0: [172 250 124 169 170 113 172 134 124  91 126 102 152 172 160 158]
1: [187 161 106 132 211 151  96 152 106  60 145 133 103 109 155 106]
2: [138 117 170 119 103 153  94  55 149 116 153  85 156 100 107 118]
3: [185 158 105 131 209 150  96 155 106  60 145 134 102 109 155 105]
4: [142  95 183 103  69  92  85 125 108 139  80  94 117 183  73  81]
5: [150 140 186  96  97 130 104  78 171 100 122 136 158  94 148 126]
6: [219 101 176 121 154 157 169 108 138 186 139 101  39  97 154 119]
7: [ 75  66 100  95  92 113 100 122  91 210 145  39 135 131 102 122]
8: [170 156 176  92 105 132 116  74 169  93 182 156 146 115 136 113]
9: [140 109 143 161 110 118 150 140  64 117 150  81 203 137 203 172]
10: [210  43 126 192 123  85 129 152 169 180  38 139 125  90  72 141]
11: [ 54  68 151  77  43 108  87 150  86 180  50  63 101 186  76  92]
12: [  0 188  56 123  75 137 140  88 143  88 200 124 197 158  86  89]
13: [193  85 179  80 120 181  58 121 175  74 189 170 120 165 117 110]
14: [150 130 102  87 131 109  61 196 173 175  97 104 101 111  83 111]

[116 191 115 129 127 109 152 108 112  98 145 136 156 135 166 151] 0 9
[147 137 120 143 146 149 118 127  93 168 151  71 152 101 130 120] 2 9
[116 192 116 128 129 112 152 110 110  97 143 133 157 133 166 151] 0 9
[  0 186 111 126 125 110 154 173 102 173 172  71  59 194 157 140] 7 12
[ 94 179   2  97 121  78 110 109 169 135  73 161 153  44 118 152] 14 5
[221 203 134 122 126 130 163 135 104 174 141 110  54 169 159 114] 6 0
[171 156 176  92 104 131 116  74 169  92 181 155 146 115 134 112] 8 5
[178 179 115 132 109 189 122 179  94 173   0 123  98 172 113 102] 14 4
[148 109 138 196  93  95  89  83 156 106 136 167 141  96 151 143] 5 2
[ 66 137 136 103 131 194  43 156 130  87 184  99 107  75 119 149] 2 3
[ 97  90 177 131 178 106 166 171 105 169 175  73  92  84 142 126] 6 7
[109 174  24 165 105  97 113 101 176 134 100 160 129  59 107 149] 14 5
[143 127 178  89  88 129  96 124 122 101 115 109 153 165  72  96] 4 2
[108  94  96  78 126 106  95 142 153 151  77 170  43 136  83  89] 14 4
[210   6 190  33 212 117 210 123 147  62 186 139 141 165 142 141] 13 8
[143  35 152 122 202 142 188 195 125 125  56 161  83 159 103  96] 10 6
[112 174  25 165 105  96 114 102 175 133  99 160 129  58 107 149] 14 5
